Each row is where one point has got to under a steady rotation. How many ticks took it there?
The counts run from 0 to 174.
[118 155 152 151 187 101 139 119  95 157  98 131 134 126 144 180 146 126
 139 151 128 105 126 158  76  98 125  95 152 127 126 169  93 113 140 164
 147 131  85 136 131 163 147 136 144 122  63 124 149]  2
[ 62 139 163  97 148 123 134 120 128 131 123  73 126 124 198 144 142 122
 174 136 104 167 152 139 115 109 129 100 133 118 109 131 108 115 122 185
 155 111  96 140 119 161 125  89 129 116  95  82 121]  46
[ 84 192 152  87 118 105 127 142 107 147 135  98 123 136 153 174 121 143
 169 139  99 156 143 123  77 118 102  97 132 153  92 130  97 134 129 143
 152 178 139 183 119 177 119 115 170 145 100 138 127]  92
[ 73 152 146 106 143 106 119 106 115 133 112 100 130 126 177 124 148 125
 180 124 110 157 118 147  99 103 133 101 156 108 105 154 144 101 128 152
 144 109  74 155 110 187 119  92 141 107  78 101 125]  48
[ 64 159 184 139 168 117 152 123 124 143 128 106 107 105 143 181 116 139
 161 180 103 157 145 114  80 109 110  99 123 146 138 142  97 101 108 157
 136 174 127 140 110 186 153  92 113 141  98 127 125]  105
[ 80 183 171 112 136 107 133 129 114 154 117 109 110 135 140 184 113 126
 154 172  97 140 140 120  81 117  83 101 126 162 126 138 107 122 110 145
 153 182 132 171 119 181 131 107 146 138 120 163 132]  97
[ 77 150 179 101 169 112 128 130 153 152 103 116  91 160 141 181 133 108
 170 136 122 131 142 152 106  97 133  80 123 162  97 133  99 136 132 163
 143 152 104 163 105 174 132 115 155 119 102 128 155]  67
[ 80 137 143 108 165 110 132 128 139 161 110 141 131 117 158 138 142 145
 157 131 112 142 142 122  72  91 117  69 136 127  72 118 114 126 133 134
 162 139  91 153 120 195 156 127 150 149  72 106 134]  78
[100 150 160 149 192 103 130 125 109 152 110 131 131 129 154 188 132 106
 134 164 110 105 128 151  72 104 130 100 155 149 131 156  93  96 119 172
 147 141  99 137 117 160 147 137 139 119  85 136 156]  1
[106 173 162  96 143 103 103 120 118 157  96 111 118 156 144 179 127 145
 182 113 116 140 118 160 102 106 126  92 144 151  98 135 121 128 143 147
 139 130 100 184 102 186 105 111 167 116  92 122 146]  61
[ 98 170 171 130 166 122 151 118 118 149 124 112 105 124 133 165 127 152
 157 169 113 146 144 124  76  97 106  86 116 139 123 150 110 116 113 164
 146 174 136 154 121 194 171 104 116 137  99 131 122]  104
[ 72 166 152  98 122 104 123 126 119 136 122  85 121 146 175 163 121 116
 186 121  95 155 131 158  93 108 130  99 157 134 102 135 124 122 138 181
 143 128 104 165 110 159  88  93 168 115 108 110 146]  55
[ 82 128 146 135 190 103 122 141 116 160 102 106 100 130 144 195 130 160
 168 149 115 153 134 126 100 112 113  76 158 152 112 172 118 115 137 123
 125 115  80 137 122 160 167 135 101 130  69  93 168]  141
[ 80 136 140 115 169 109 130 167 113 152 123  91 104 112 165 177 147 156
 158 143 104 180 151 118  95 120 119  85 153 141  84 148 107 109 117 137
 133 128  98 123 133 140 167 142 104 132  73  76 154]  146
[ 81 129 121 108 163 100 124 161 110 166 119 108 127 123 164 165 149 164
 166 135 110 174 138 119  84 127 100 100 163 121  99 152 128  98 140 128
 135 100  75 137 133 166 138 131 104 135  70  92 144]  149
[ 86 149 165  86 152  96 124 126  98 158 101 114 102 135 144 180 134 127
 146 151 123 134 150 147  82 102  93 126 134 152 141 159  97  79 129 153
 123 134  96 146 111 184 136 137  99  99 101 148 153]  169
[ 84 177 156  84 137 106 117 121 115 144 111  72 113 160 151 183 118 143
 190  97  99 151 128 174 103 107 132 103 139 136  93 145 112 154 146 160
 141 142  97 183 100 162 108 110 170 104 101 111 148]  58
[ 89 188 159  95 116  95 139 135 100 143 125 118 114 134 149 175 113 135
 163 154  93 155 125 129  72 127  92 106 142 158  91 134 114 121 120 146
 146 166 132 183 123 198 108 101 154 143 109 155 137]  93
[ 90 156 143 152 144 110 137 114 108 159 127  99 131 100 163 154 108 157
 164 157  90 176 125 137  68 127 114  94 168 132 105 148 146  88 131 157
 109 122 115 149 120 173 108  93 130 139  81 128 129]  119
[ 59 138 115 101 131  95 127 170  94 156 119 112 138 125 187 164 143 135
 152 142  96 172 147 127  85 139 104 122 167 145 108 129 117  87 127 154
 123 104  89 136 136 165 112 122 118 125  89 119 143]  152
[ 73 159 158  72 132 100 115 148  89 151 119 101 101 145 149 187 127 138
 154 146 109 151 158 148  82 119  85 135 138 153 136 146 100 105 125 166
 119 136 117 150 125 156 110 134 116 103 106 142 164]  164
[103 168 148 134 142 119 119 133  98 161 124  72  99 136 116 195 114 174
 175 142  96 158 125 148  99 138 105  99 153 166 114 173 117 131 139 144
 100 149 104 164 117 142 127 114 136 112  82 114 144]  129
[ 92 153 150 145 197 106 157 126 103 146 116 116 123 118 163 187 139 107
 137 150 102 113 138 144  86 101 139  98 158 137 118 157  69 136 121 182
 144 140 103 113 128 143 160 141 140 134  83 103 144]  4
[100 184 138 123 139 107 133 136  68 140 133  85 115 141 163 163 153 129
 167 145 104 146 131 133  85 124 115 115 164 133  96 164 114 157 130 149
 158 132  96 163 133 138 117 125 159 143  66 111 135]  20
[ 95 145 162  96 182 121 111 136 135 157 101 117 107 145 138 175 152 129
 175 131 119 130 141 143 103  91 138  65 118 152  92 118 116 137 135 138
 162 147  99 158 102 187 161 140 151 120 100  98 159]  70
[ 88 166 135 103 133  90 125 145 108 151 123 137 138 124 163 142 130 145
 169 136 106 162 135 114  64 104 111  85 151 138  82 130 139 135 141 122
 149 136 111 170 127 181 112 116 166 157  85 130 133]  86
[ 77 156 139 141 128 119 134 129 107 151 138  83 130 110 163 167  95 147
 166 143  73 172 130 133  83 128 126 102 171 153 102 142 125 110 126 170
 100 151 117 141 123 148 110  97 145 132  96 122 131]  122
[ 94 140 153 116 186  97 120 123 139 153  99 142 121 133 148 166 151 114
 150 131 122 129 127 140  82 101 129  74 144 143 101 128 116 112 128 132
 158 127  95 149 108 189 160 125 142 127  92 125 146]  73
[ 99 169 170 126 162 108 136 114 108 145 125 108 113 137 110 168 122 166
 155 168 127 150 129 126  83  98  96  90 125 146 123 162 115 119 134 126
 148 170 121 183 113 194 147 112 134 135  91 132 120]  99
[ 91 149 156 151 192 109 154 129 107 154 115 119 127 120 176 177 134  90
 143 160 108 108 142 141  69 103 123 107 147 142 125 147  84 109 117 174
 156 123  92 118 132 143 150 133 141 127  80 129 152]  5
[ 87 155 140 144 178 107 146 138 105 150 116 122 136 117 192 168 155 100
 151 160 104 128 132 132  83 109 130 109 161 132 113 147  88 117 120 169
 144 125  84 123 129 152 136 129 146 133  69 116 144]  9
[ 96 157 125 159 178 103 136 123  94 139 116 129 145 116 180 148 139 105
 154 154  99 128 126 130  64 105 122 107 181 113 107 161 114 110 135 157
 153 112  69 125 138 151 143 134 144 132  61 112 143]  10
[ 83 164 165  95 154 106 109 127 136 149 102 118  96 159 137 177 124 108
 170 132 112 122 124 144 102 105 122  87 138 160 121 134 122 116 145 153
 151 131  97 178  94 184 118 103 162 113 119 136 150]  64
[ 85 142 157 101 185 110 130 126 147 157  92 130 129 116 149 169 154 145
 167 127 124 140 138 118  89 101 121  63 124 136  83 129 112 124 132 127
 155 147  98 158 120 187 172 130 151 136  78  91 144]  74
[ 72 149 151  97 137 110 121 126 106 142 115  81 140 133 178 127 148 152
 184 122 104 159 138 144 113 104 140  92 140 105  87 143 123 123 127 176
 146 114  92 152 110 173 124 101 155 102  77  78 131]  49
[ 78 153 148  68 120  86 117 149  81 155 114 103 115 135 142 174 130 151
 157 137 106 168 136 147  84 126  77 138 145 133 118 156 119  87 130 139
 121 132 106 176 116 166 107 136 117 109  88 142 148]  161
[ 81 154 130 104 156  97 127 148 107 146 112 129 141 118 171 146 141 141
 159 123 125 148 134 114  72 114 108  76 152 121  74 117 125 123 135 134
 158 136 104 167 123 184 148 120 166 146  74 108 127]  82
[ 55 139 151  98 177 106 132 155 147 150 106 136 113 118 186 161 138  98
 157 134 109 147 148 108  73 102 136  67 138 138  83 106 109 116 126 147
 150 148 104 145 111 180 155 128 156 151  98 116 155]  76
[105 170 135 129 133  93 133 135  69 144 129 113 133 137 164 149 143 127
 165 151  98 146 119 139  91 111  97 119 164 122 103 174 113 135 133 150
 156 119  84 174 133 143 104 115 171 141  51 120 125]  19
[107 157 147 156 214 108 142 130  96 155 108 112 121 126 143 179 140 137
 143 145 114 118 135 152  80  97 136 100 146 137 110 162  93 140 118 161
 146 145 100 133 136 156 158 144 146 123  62  96 148]  3
[104 146 155  82 174 105 119 124  91 160 109 107 114 145 127 183 137 168
 155 128 125 138 163 169  85  97 105 127 108 130 133 156  85 106 117 146
 128 143 108 145 124 173 151 142 107  82  89 109 136]  171
[ 72 151 153 146 171 119 161 110 134 149 122 117 130 100 165 165 109 138
 151 174  96 164 140 129  74 111 116  92 144 137 124 145 114  91 117 163
 130 157 105 127 122 190 149  92 108 138  92 124 121]  110
[ 81 154 178 106 152 116 142 105 116 150 122  90  90 148 148 181 152  91
 167 166 108 132 143 139 124 104 122 111 146 132 134 169  91 119 118 166
 165 131  94 149 107 172 136 110 113 115  97 128 138]  34
[ 96 181 152 109 124  96 130 127 108 147 123 126 124 140 130 166 118 146
 158 152 109 137 129 123  79 111  88  92 128 146 111 154 121 116 137 133
 146 163 119 176 120 198 126 115 148 151  90 148 132]  94
[ 77 172 138  97 126 118 134 147  92 153 131 103 134 127 183 163 130 141
 159 148 106 145 145 115  70 113 104  99 134 156  86 125 110 134 119 155
 146 158 127 174 124 178 120 118 162 156  94 122 131]  88
[ 65 123 141 130 171 105 132 159 126 160 106 130  97 122 163 173 147 131
 152 152 114 162 143 113  92 127  90  91 168 142 117 159 122  84 133 140
 113 109  78 139 129 165 155 140  96 128  77 105 169]  144
[ 82 160 173 121 147 113 137 119 101 147 120  99  77 148 153 178 156  82
 170 181 104 121 127 135 107 108 111 127 145 142 143 184 102 128 125 163
 172 134  93 152 113 162 126 112 127 122 103 144 143]  30
[ 92 182 161 126 131 106 128 121 104 150 115 125 104 135 125 175 121 147
 164 165 122 144 130 125  76 112  90 108 128 158 126 153 120 115 136 129
 144 163 103 172 120 198 140 104 131 130  99 149 115]  98
[ 97 162 112 140 161 101 144 144  87 151 129 120 135 111 185 143 142 108
 147 142  97 144 118 124  80 121 119 110 176 128  97 157 114 114 135 161
 167 107  71 147 145 155 112 121 154 135  60 132 133]  14
[ 83 152 146 139 187 117 145 113 111 142 134 101 133 100 161 152 130 175
 161 151 106 167 139 122  78 103 112  86 134 116 101 140 113 111 119 145
 120 164 115 135 125 179 163  98 124 128  65 100 120]  112
[ 65 135 136 104 147  96 129 142 131 147 107 135 136 125 181 140 145 124
 163 135 111 142 131 109  69 105 122  76 162 138  76 119 126 102 133 138
 159 129 101 150 125 189 135 124 154 160  85 127 151]  81
[ 94 147 141 150 156 112 131 119 101 151 131  93 143 104 162 142 111 185
 163 144  92 170 142 125  77 112 116  94 152 123  92 140 124 110 125 157
 124 139 120 145 127 165 139  95 130 129  69 112 120]  116
[115 177 156 114 126 114 129 120  67 145 135  79  95 152 151 163 161 135
 171 156  97 146 120 143 107 117  97 133 155 133 108 181  98 157 126 149
 172 129  92 177 136 140 120 129 158 131  83 122 137]  24
[ 69 174 164  89 122 120 113 138 103 145 116  73 130 141 171 159 127 136
 191 114 103 164 134 148 112 112 141 110 150 132  88 138 120 125 120 177
 141 131 106 166 109 155  99  92 174 106 104  99 119]  54
[115 185 173 111 141 107 130 107  76 152 131  81  94 155 146 177 148 130
 177 155 109 143 135 140 121 107 109 118 143 130 115 191  95 152 130 152
 173 147 101 178 123 155 126 124 144 121  76 115 133]  28
[ 68 158 142 108 138 114 145 160 117 150 126 116 129 129 183 161 135 134
 159 134 104 148 137 110  64 120 115  87 142 142  74 108 110 130 117 137
 152 155 123 158 133 174 129 105 169 158  96 119 138]  84
[ 81 140 166 115 170 116 135  87 115 139 104  94 122 132 165 136 154 129
 160 145 131 148 134 141 118  94 120 105 145 102 124 169 122 110 119 152
 170 115  77 152 110 188 148 105 112  98  72  94 116]  40
[ 95 175 141 146 137 122 124 137 100 153 134  71 113 116 142 188 106 179
 185 139  75 172 123 143  82 131 114  87 138 160  92 155 116 134 124 156
  93 146 119 167 123 147 114 102 146 120  75 115 143]  125
[ 85 170 171 127 151 112 149 134 124 162 127 119 103 128 133 192 121 130
 157 173 101 134 148 126  84 107  97  95 121 154 127 146  87 117 110 152
 140 181 140 154 104 189 150 101 133 135 119 142 123]  101
[ 89 149 166 148 174 122 150 113 117 142 124  94 121 106 140 165 121 164
 155 168 105 162 138 131  77 100 119  93 130 129 110 140 117 112 112 154
 139 164 125 135 118 185 171 103 118 139  85 111 116]  108
[ 74 134 163 116 159 118 127 109 124 134 124 105 130 119 167 133 156 119
 178 137 102 157 126 136 111  96 122  95 148 104 110 155 129 108 122 165
 159 101  68 147 116 179 141 107 132 104  88 101 119]  44
[ 96 167 164  93 147 111 105 120 132 153 111  99 108 159 143 178 125 144
 179 116 116 128 135 162 116 104 137  92 130 152 101 143 102 141 147 155
 137 142 109 169  93 159 126 116 169 106 100 117 156]  62
[ 98 159 131 129 151 109 151 149  76 137 136  90 146 134 179 158 152 137
 168 152  98 147 127 131  81 110 118 118 171 135  96 146 102 153 121 166
 162 127  99 141 138 135 133 131 161 150  83 107 135]  16
[ 73 151 148 154 156 115 151 118 122 146 125  95 133  89 185 150 111 140
 153 158  92 173 136 119  73 110 114  92 150 137 111 135 124  84 116 176
 118 141 106 132 127 179 141  85 122 140  89 121 130]  114
[ 82 154 167 147 181 118 138  93 124 151 116 124 127  92 138 162 125 158
 147 162 109 149 130 120  76  95 102  81 129 120 127 168 116 106 123 148
 133 157 104 154 119 202 161  96 115 134  81 123 115]  107
[ 95 166 144 152 162 109 120 129 112 163 122 102 101 129 122 188 115 154
 164 162  93 134 116 156  95 125 105  99 157 159 127 168 134 107 150 133
 108 126  93 168 117 161 125 112 124 125  77 137 156]  132
[ 88 176 160 137 150 119 117 141 109 158 121  73  99 142 131 207 105 148
 174 140  84 163 123 135 108 137 115 103 158 187 112 148 115 128 135 147
 102 140 121 163 120 144 123 117 139 123  92 125 161]  130
[ 84 175 184 125 166 109 146 108 125 155 121 131 112 124 137 173 127 144
 160 177 114 137 145 132  86 106  83  93 125 141 138 157 113 104 126 151
 144 155 122 164 116 206 151  99 111 128 105 156 135]  102
[ 95 171 164 123 165 117 143 108 115 162 127 107 110 109 120 161 131 161
 157 166 126 140 146 130  76  94  90  85 124 142 123 152 126 113 138 138
 140 177 110 159 109 201 166 112 116 132  87 124 124]  103
[ 74 141 167 100 176 115 129 136 150 152 104 120 106 150 154 169 132 114
 170 133 104 131 150 139  98 101 135  65 136 145  95 129 108 123 122 168
 148 145 106 152 104 169 176 125 157 122 102 105 156]  71
[ 95 177 148 137 149 110 125 129 114 159 130  91 106 124 140 181  99 146
 167 145  78 155 118 146  88 131 103 102 169 167 118 159 135 106 136 148
  94 132 104 171 127 157 102 101 134 122  96 145 147]  127
[ 88 167 129 124 137  94 144 132  77 142 126 103 133 124 173 157 150 107
 161 164 101 148 119 135  81 117 116 115 179 129 104 171 100 128 133 158
 155 117  83 156 133 152  95 124 160 148  74 132 129]  18
[ 95 157 173  79 147 109 107 130  76 157 112  94 103 151 136 187 136 157
 162 149 127 142 163 159 100 112 101 132 122 155 123 160  90 117 118 145
 125 149 111 148 122 160 146 141  99  92  86 115 157]  167
[ 85 169 134 148 128 112 126 134 106 158 123  99 126 114 158 183 104 150
 167 153  79 171 116 140  68 136 106  88 177 154 108 152 144  96 147 160
 101 124  98 169 121 166 109  92 145 136  96 138 131]  123
[ 52 150 156  99 123 108 121 121 124 145 114  88 136 138 189 139 130 109
 189 122 103 157 136 135  97 113 116 104 160 133  98 137 123  98 122 185
 132 110 100 157 114 170  95  84 160  99 100 113 137]  51
[ 90 158 165  64 126  91 113 148  75 161 117  93 121 154 139 190 138 170
 168 135 115 153 153 156  87 124  95 134 123 149 108 159  98 125 123 161
 124 154 119 160 129 158 122 141 126 112  96 129 154]  163
[ 70 164 143  64 118  97 122 160  86 162 128  93 111 145 159 179 138 142
 158 137 104 161 143 138  80 129  93 137 147 143 127 156 120 104 128 164
 129 129 105 146 132 159  99 141 131 112  98 141 158]  160
[ 79 140 142 122 184 118 118 165 109 168 118  93  90 133 146 188 138 137
 153 148 102 166 146 130 106 115 117  83 141 149 104 156 111 115 120 142
 121 132 103 133 124 144 170 147 106 134  75  84 161]  142
[ 80 154 144 155 157 101 138 104 117 143 136  98 139  96 164 148 108 156
 169 158 102 173 134 120  62 110 115  82 155 134 106 140 140  95 118 153
 123 122  96 145 127 183 135  95 126 140  67 117 124]  115
[ 75 159 176  97 179  89 104 129 149 165 100 134 110 135 142 181 136  94
 166 140 112 114 141 143 102 100 129  79 137 161 114 131 113 112 139 154
 138 136 103 174  94 188 140 114 145 114 116 130 157]  68
[ 82 173 175 116 158 116 140 116 117 145 126  96 103 123 119 185 123 143
 157 156 106 145 140 132  77  98  98  95 111 151 117 144  97 121 116 147
 149 183 132 161 121 174 161 114 133 136  98 120 128]  100
[ 78 144 168 117 153 116 132 102 117 149 124 108  96 142 145 152 145  97
 169 170 101 138 136 143 116 102 115 108 150 125 138 190 104 105 122 158
 168 115  77 156 102 184 141 111 111 113  87 122 127]  35
[ 87 155 156 144 168 103 128 139 127 170 116 102  90 141 138 211 107 136
 157 169  92 147 134 137 102 133 106  99 158 182 130 159 119  95 127 150
 109 139  96 147 117 149 138 128 118 113  82 134 172]  135
[ 85 178 131  90 132 107 126 152  91 138 131 111 143 135 162 152 121 167
 166 128 111 161 137 119  63 111 101  82 140 134  73 122 121 138 128 134
 150 164 122 168 116 170 134 120 159 155  85 125 134]  87
[ 94 158 173  99 164 103 112 112 147 147  94 106 105 146 141 180 137 134
 169 120 116 118 118 155 101 105 125  80 136 151  96 145 122 121 140 144
 146 125  90 185  95 190 131 125 154 104  99 131 157]  65
[ 73 134 124 105 154 125 117 161  92 158 130  95 118 116 178 160 144 158
 162 130 106 181 153 122  91 118  99  98 148 130  84 140 123 113 130 142
 125 128  98 135 143 150 151 142 107 117  69  77 154]  150
[110 152 162 142 169 111 119 135 107 162 118  78  94 135 108 190 113 169
 169 145  95 154 128 150 108 131  99  85 149 171 104 177 125 127 140 141
 117 132 101 163 113 145 137 121 127 119  79 109 159]  133
[ 55 130 164 100 152 134 153 118 129 135 128  83 110 123 183 144 149 108
 173 147 102 151 144 135 111  94 132  95 148 120 121 137 101 106 111 182
 160 122  86 129 114 170 128 110 133 115  88 102 121]  42
[ 95 148 169 106 167 113 142  95  99 134 111  94 104 132 138 157 154 124
 175 162 118 134 139 143 109  89 112 107 138 111 122 184 107 120 123 158
 172 128  86 154 116 170 164 122 107  98  75  93 115]  36
[ 73 144 155 105 154 125 121 110 113 140 115  89 132 128 179 137 150 138
 181 120 106 168 138 147 107  96 144  96 142 100  96 150 117 120 115 162
 157 118  83 144 115 161 140 102 137 112  74  71 111]  45
[ 61 156 143  84 127 101 119 182  90 155 127  93 111 129 182 165 147 156
 168 140 100 180 160 133  98 135 102 122 144 138 107 139 113 113 113 146
 109 129 110 141 139 146 119 136 124 125  85 106 152]  155
[ 91 149 127  72 116  91 103 169  70 166 107 100 125 145 164 158 133 160
 166 135 109 172 134 142  83 137  86 132 163 140 102 157 126  98 134 130
 129 118  88 158 144 172 109 142 109 125  69 113 156]  157
[ 87 151 128 138 165 101 146 141  93 147 131 106 132 122 191 173 143 103
 151 158  95 142 142 118  64 118 122 111 174 130 107 150 114 124 115 183
 171 127  88 122 139 135 117 125 157 139  65 111 144]  13
[ 94 145 161 100 179 108 115 118 139 161  94 140 113 151 128 178 137 123
 183 120 109 117 131 151  82  93 127  69 139 143 104 139 117 111 140 128
 146 133  99 167  98 199 148 122 142 116  97 126 158]  69
[ 93 164 182 107 147 118 139 101 101 143 117  79  91 147 151 172 154 105
 173 167 110 136 137 140 125  93 122 115 119 121 127 187  86 136 114 156
 176 138  97 152 116 152 147 129 123 115  91 111 134]  33
[ 80 173 127 141 153 122 125 134 106 144 136  60 130 104 155 157 115 178
 171 143  90 189 129 143  82 129 120  93 150 142 101 140 125 131 122 160
  99 141 128 146 128 149 122  89 148 128  77 107 137]  121
[ 70 135 141 109 173  99 125 141 140 154  96 143 131 125 181 151 138 112
 156 137 127 143 139 118  73 100 130  69 134 135  79 120 125 121 132 136
 155 139  89 143 113 194 147 119 160 148  92 120 150]  77
[ 62 133 165 102 143 123 130 109 122 129 115 100 117 117 181 142 148  99
 167 147 118 153 137 139 106  95 127 108 151 109 112 145 118  91 118 167
 166 102  71 143 113 183 135 100 120 110  93 103 129]  43
[ 79 142 159  97 172 107 140 145 136 157 111 118 115 134 156 162 147 119
 166 133 104 137 141 118  79  95 133  64 131 133  82 128  93 132 124 154
 161 158 115 146 111 174 166 124 150 139  90  93 152]  75
[ 82 162 168  80 134 115 114 127 125 155 112  94 109 153 158 180 117 110
 188 132  95 137 128 152 109 122 132  99 135 159 101 128 125 127 128 180
 133 123 106 167 101 169  98 114 167 107 111 117 140]  59
[107 174 164 112 144  99 122 107  84 146 124  95  93 160 138 159 148 114
 182 169 107 134 120 145 107 111  92 117 152 137 129 193 111 133 132 140
 180 128  86 176 116 165 117 123 141 128  86 121 132]  27
[ 67 136 166 117 159 128 138 113 116 132 118  79 116 132 177 144 158 124
 185 141 117 155 140 138 121  89 144 101 136 115 103 156  97 124 115 163
 162 126  86 132 117 177 155 110 128 110  76  74 121]  41
[ 69 145 156 101 138 116 131 121 121 142 127  94 133 124 197 131 140 110
 176 128  93 158 131 128 105 114 133 112 162 116 101 144 116  94 121 173
 148 102  82 145 117 170 116  87 146 110  92 106 128]  47
[ 94 162 158 139 162 120 131 143 122 167 118  71  86 134 137 220 122 148
 164 168  96 158 133 131 103 128 114  92 144 173 124 159 116 124 132 158
 112 149 104 148 107 145 133 134 120 122  85 116 176]  134
[ 96 165 149  72 128  89 109 146  72 155 100 103 111 147 132 173 129 183
 158 143 122 143 144 162  85 121  79 128 137 132 123 174 115 112 138 141
 122 130 103 171 121 158 115 143 116 112  80 121 150]  162
[ 63 134 173 127 156 112 143 104 119 138 113 108 110 121 165 145 163 105
 154 157 111 132 125 145 116 103 125 104 154 108 129 170 105  89 124 166
 167 109  79 144 109 194 141  98 113 109  81 113 121]  39
[ 98 177 163 104 126 106 137 122  86 146 127  94 105 152 145 173 143 107
 162 170 108 138 121 139 106 118 101 134 161 142 125 178  99 134 135 152
 175 119  84 172 119 160 111 112 139 128  89 145 131]  26
[ 55 157 141  82 123  98 124 161  81 160 121  98 127 135 184 162 134 129
 152 140  98 175 144 129  72 135  97 123 165 140 106 146 110  87 133 157
 120 119  93 149 136 152 112 137 123 119  94 118 153]  156
[ 81 150 167 146 160 116 148 112 127 154 118 127 118 105 150 171 120 134
 141 185 111 146 134 113  82 111 104 100 143 136 134 144 119  80 108 158
 142 163 107 143 113 203 159  95 109 133 108 134 125]  106
[ 87 185 137 124 111  99 130 133  71 141 136  98 111 136 175 168 144 106
 162 161  91 157 123 136  97 132 104 129 165 142 117 177 115 124 134 151
 159 118  98 164 131 151  94 120 153 134  80 137 129]  22
